rotation steps, each row followed by its count of steps
The counts run from 0 to 684.
-5 3 -2 16 -3 -24 -23 -20 -1 -3 -34 8 31 24 7 -2 -18 -20 7 -1 -1 34 9 8 -2 -4 -4 -6 -26 -8 -10 22 2 -6 26 -6 -21 12 19 3 -23 -16 -12 -23 9 -29 -7 -21 -23 -18 20 19 26 1 => 99
-28 -10 -20 19 12 28 -11 6 29 23 3 11 7 20 9 18 -21 -11 -17 7 43 0 11 17 -5 -9 1 -16 19 -20 1 28 14 -23 -3 10 -14 -17 29 -10 -37 -23 1 -10 -18 10 3 -8 -2 18 22 28 18 -7 => 115
5 22 10 3 -8 2 7 -2 1 14 -16 11 12 7 15 13 11 -11 14 8 7 9 16 41 -20 -10 -16 -25 -4 4 -11 19 -9 -4 1 -10 -9 15 45 -17 -18 -12 -23 1 36 -17 -10 -20 -40 -17 0 2 30 -5 => 554
-21 0 15 29 25 15 -12 6 15 4 11 -22 -2 20 -22 15 -11 0 14 -27 -26 23 -2 12 -18 26 -17 5 9 34 -1 14 31 -5 6 -27 5 6 11 4 -3 -11 20 -8 -6 13 14 -40 -3 -28 -25 -4 -5 -19 => 646
-13 -10 5 5 19 -13 -20 -13 2 4 22 -5 13 12 -22 -17 -9 -16 14 -16 2 23 -5 -38 -20 17 -1 12 -11 -9 1 10 36 -7 23 -9 1 27 -11 -4 -2 -32 25 -6 -27 4 -2 -15 18 4 20 9 -27 -24 => 192
-3 -15 -22 4 7 -16 -27 -9 8 -29 12 -3 -8 19 -7 -20 -3 -20 -7 22 6 20 -15 -30 -22 -1 6 -10 12 0 6 -1 3 1 26 -33 -20 29 23 9 -27 -16 14 14 -28 2 -5 -5 -11 -28 13 21 14 -2 => 435
2 -6 2 41 1 8 -16 -22 1 -7 -4 -15 -17 26 10 5 -2 -14 -9 -24 -25 15 -1 10 -28 16 -26 -8 0 0 30 -5 21 15 5 -16 -14 10 18 -12 -38 12 34 -5 -22 -19 16 -20 -19 -25 -22 -4 13 -5 => 205
10 12 -21 -9 -10 -11 -27 0 -9 2 8 2 -43 -4 -1 -15 7 -17 -5 27 26 7 -16 -7 -19 -15 11 -28 18 -9 3 6 -22 -8 -1 -19 -11 14 39 -23 -33 -11 -2 6 3 -4 -27 -13 -31 -1 21 14 11 -14 => 276
-1 11 -29 13 -1 -3 -21 -7 4 -25 -18 5 11 17 17 -2 -14 -12 -7 21 -14 21 13 7 -28 -33 -7 -12 19 -27 -4 32 2 14 7 -8 -21 21 23 -17 -35 -8 17 -7 15 -1 2 3 -28 -16 17 -2 19 18 => 45
-16 13 12 11 6 -12 -13 2 -3 36 5 5 17 -3 -10 6 -4 -16 40 -20 12 11 0 -4 -13 3 -17 -9 -18 -16 1 23 21 -20 16 11 6 13 6 -21 -18 -52 -1 -22 -3 -9 -13 -26 7 32 24 4 -5 -25 => 351
-17 -5 -2 19 20 3 -42 10 12 -13 10 -13 -11 15 10 6 -1 -4 5 11 -4 10 -9 -2 -53 -8 -11 -19 11 16 -3 18 17 2 18 -24 1 12 33 -13 -7 -13 35 11 -23 19 16 -21 -14 -22 -1 -9 -6 13 => 654
21 16 5 -21 1 10 8 -8 -7 19 31 13 -27 -15 -22 -28 14 -39 -7 13 9 0 8 -31 -17 17 8 -2 25 0 7 -2 14 2 -15 -15 5 43 12 -18 0 -2 1 13 13 2 -16 5 -25 -8 -6 14 -11 -31 => 460
9 4 -14 -17 0 2 4 3 2 -6 11 -9 15 2 10 -16 22 -7 -15 18 -4 7 4 -5 -54 -20 -12 -33 20 -2 -4 9 9 24 -15 -30 -10 41 24 -14 -21 -12 19 27 24 20 -15 5 -23 -19 5 -14 3 8 => 218
-3 12 7 7 -8 2 2 1 5 38 8 18 -3 0 6 -24 -1 -37 7 16 33 2 12 -3 -10 18 -5 -12 -16 -15 3 8 0 -33 1 17 -5 17 33 -31 -23 -28 3 -6 -18 -20 -20 -21 -11 17 33 19 -12 -24 => 344
3 -4 2 13 34 20 15 -13 -4 49 6 20 -4 -7 7 7 30 -20 -18 14 22 -11 3 -2 -19 -1 -5 -3 17 -9 -2 21 30 13 -28 24 -12 -18 13 -10 -17 -14 5 -5 -16 0 5 25 -16 13 -4 19 -20 -23 => 126
-22 10 26 27 15 16 0 0 8 40 8 -7 30 13 -15 19 -14 -9 24 -35 16 8 5 14 3 14 -7 -11 -2 -11 -6 18 31 -16 -7 -1 12 -10 4 -15 -20 -24 -5 -27 1 -6 2 -36 17 12 -6 17 -1 -22 => 350
5 -1 -20 1 6 2 -23 -8 -3 -5 14 4 -27 11 -11 -15 -4 -24 -13 28 32 0 -3 -24 -3 -18 28 -18 37 -27 13 13 -12 -1 -3 -14 -14 4 26 -10 -38 -2 -6 -2 -1 -3 -13 6 -16 6 11 40 20 -10 => 504
-8 14 21 8 -1 17 17 24 18 15 29 8 37 2 5 -15 -3 -29 6 -5 -6 6 35 -2 -30 16 -25 -9 16 -1 -7 10 28 -7 3 -2 2 43 25 -20 -8 -28 7 18 -1 6 5 -12 -7 -12 -4 10 -4 -4 => 402
6 25 12 -8 20 -1 5 -14 -10 46 -1 20 -13 -19 -16 11 17 -14 15 3 -4 2 -1 6 -16 -13 1 5 3 -2 -20 32 14 3 -17 10 5 6 14 -24 11 -17 -8 -18 34 4 -13 5 -35 17 5 -2 -18 -38 => 73
4 5 -5 0 1 -5 14 3 -6 46 10 12 -19 -9 -3 -19 28 -26 2 17 30 -9 0 3 -3 16 -6 -14 19 -11 12 0 -11 -15 -14 0 -3 14 24 -12 -43 -32 -23 0 -8 -12 -11 -3 -20 8 8 34 -3 -32 => 345
12 -3 -5 -20 13 2 0 -2 -3 5 7 -10 0 5 -1 -19 17 -6 -22 0 19 16 -15 -15 -49 1 2 -25 8 9 -3 -8 23 16 -26 -23 -4 14 24 -21 -9 7 36 16 8 9 -30 -13 -3 -16 9 -15 -17 -4 => 217
6 5 13 -14 14 -1 18 -13 -13 28 4 0 14 4 -19 -10 17 -16 -1 -2 41 18 -10 -7 19 12 12 -22 10 2 -3 -7 -2 -2 -14 -17 -6 -1 19 2 -31 -6 -35 0 23 -15 -31 -15 -9 -10 -5 41 8 -35 => 338
-21 4 6 14 13 -9 -26 -2 6 7 8 -17 -1 13 -19 6 0 1 37 -23 -16 25 -21 5 -29 5 -22 -7 -10 22 -7 19 20 -12 30 -32 12 21 10 0 0 -40 20 -4 -11 15 4 -31 3 -10 4 -19 -5 -23 => 647
-5 -5 -21 -22 27 14 -10 -20 6 10 1 -4 -1 16 -25 13 -4 13 -21 2 28 23 -20 -4 -10 -31 23 -16 23 -2 -18 20 16 3 -20 -23 -12 -14 11 3 -8 13 1 -8 31 20 -38 3 -3 1 8 -1 7 -16 => 498
-1 7 0 -11 -20 3 -13 -20 10 5 25 1 -23 16 -21 -2 -7 -22 2 -10 15 26 4 3 -5 12 -5 -14 3 2 6 -15 -5 -17 22 -36 -15 46 25 -2 -13 -6 -10 7 7 -12 -29 -24 -32 3 8 14 37 -30 => 222
-21 -22 -28 -15 34 -4 -5 -37 14 -10 4 -8 -10 29 -36 9 14 6 -17 -17 9 28 -24 -2 -5 0 1 10 7 24 -4 8 29 2 -1 -37 -18 2 -10 34 -14 -4 2 5 -7 22 -7 -1 -5 -16 5 -2 -1 -31 => 429
1 6 -13 18 36 -4 6 -32 -12 13 -39 -2 14 17 2 15 20 6 -5 -7 -8 15 -19 21 -19 -22 -8 -3 3 -7 -6 30 23 32 -23 3 -17 -23 1 -1 -40 0 6 -24 24 -13 -1 2 -20 -14 -5 -5 3 -12 => 317
-20 -23 -27 0 30 -19 -7 -11 9 22 -19 1 -10 13 6 -11 22 5 -6 20 19 12 -28 7 -36 -8 -8 -3 -12 8 -14 22 26 -6 -11 1 -10 -11 17 3 -24 -27 23 1 -24 11 -5 -8 -6 0 29 -7 -24 -20 => 596
-9 7 18 29 30 1 -20 -14 -3 -10 27 -12 -2 13 -18 31 10 -16 34 -17 -24 3 2 -8 -7 -9 -15 -2 24 0 13 22 19 15 24 -20 0 18 -9 9 -14 -37 -4 -7 -14 3 22 6 0 -8 -27 25 20 -1 => 190
3 12 26 2 39 -5 2 -7 -3 2 18 -4 27 3 -8 16 27 -19 28 -6 -25 9 5 -15 -20 -15 -13 0 22 3 -7 30 30 25 12 -6 4 30 -5 4 -1 -38 -3 5 9 11 16 19 -11 -17 -18 13 0 -8 => 637
-2 -3 1 -20 14 6 21 11 16 19 23 -5 5 1 -6 -10 47 -8 -11 12 28 6 -4 3 -22 -2 -10 -30 38 11 -3 -3 0 3 -20 -24 -7 17 24 1 -33 -24 -21 30 14 16 -12 8 -18 -17 -8 12 3 -17 => 392
12 2 4 -10 15 16 1 -21 6 -18 28 -9 38 17 -3 -2 -2 -19 -12 -11 4 22 17 -25 -9 -13 8 -20 33 -16 6 6 26 32 -7 -21 -14 29 1 -2 -18 3 4 14 27 0 -15 23 -6 -8 -15 23 25 14 => 226
-24 -7 -3 12 19 8 -19 -12 10 28 -5 0 -11 18 -4 37 2 7 7 -1 43 17 -21 31 -4 -12 1 -30 1 -3 -9 11 -5 -19 5 -3 -14 -25 27 -6 -26 -13 -15 -18 -5 -3 -17 -24 -13 18 13 12 24 -20 => 108
-6 -7 16 -7 14 6 -13 12 -3 30 24 -9 -4 2 4 -9 15 -12 12 11 44 0 -20 -19 -36 1 -4 -39 2 -2 7 -16 12 -9 0 -7 4 14 35 -29 -20 -28 14 10 -31 -4 -23 -11 4 9 18 16 -9 -9 => 618
-8 23 13 2 3 14 -34 -17 2 9 12 23 3 4 -13 25 -36 -19 18 3 17 21 8 -4 2 -26 11 -9 -2 -21 -12 28 7 -15 24 -2 -5 15 20 -16 15 -19 -6 -20 16 -1 -26 -8 -19 29 24 10 26 -14 => 510
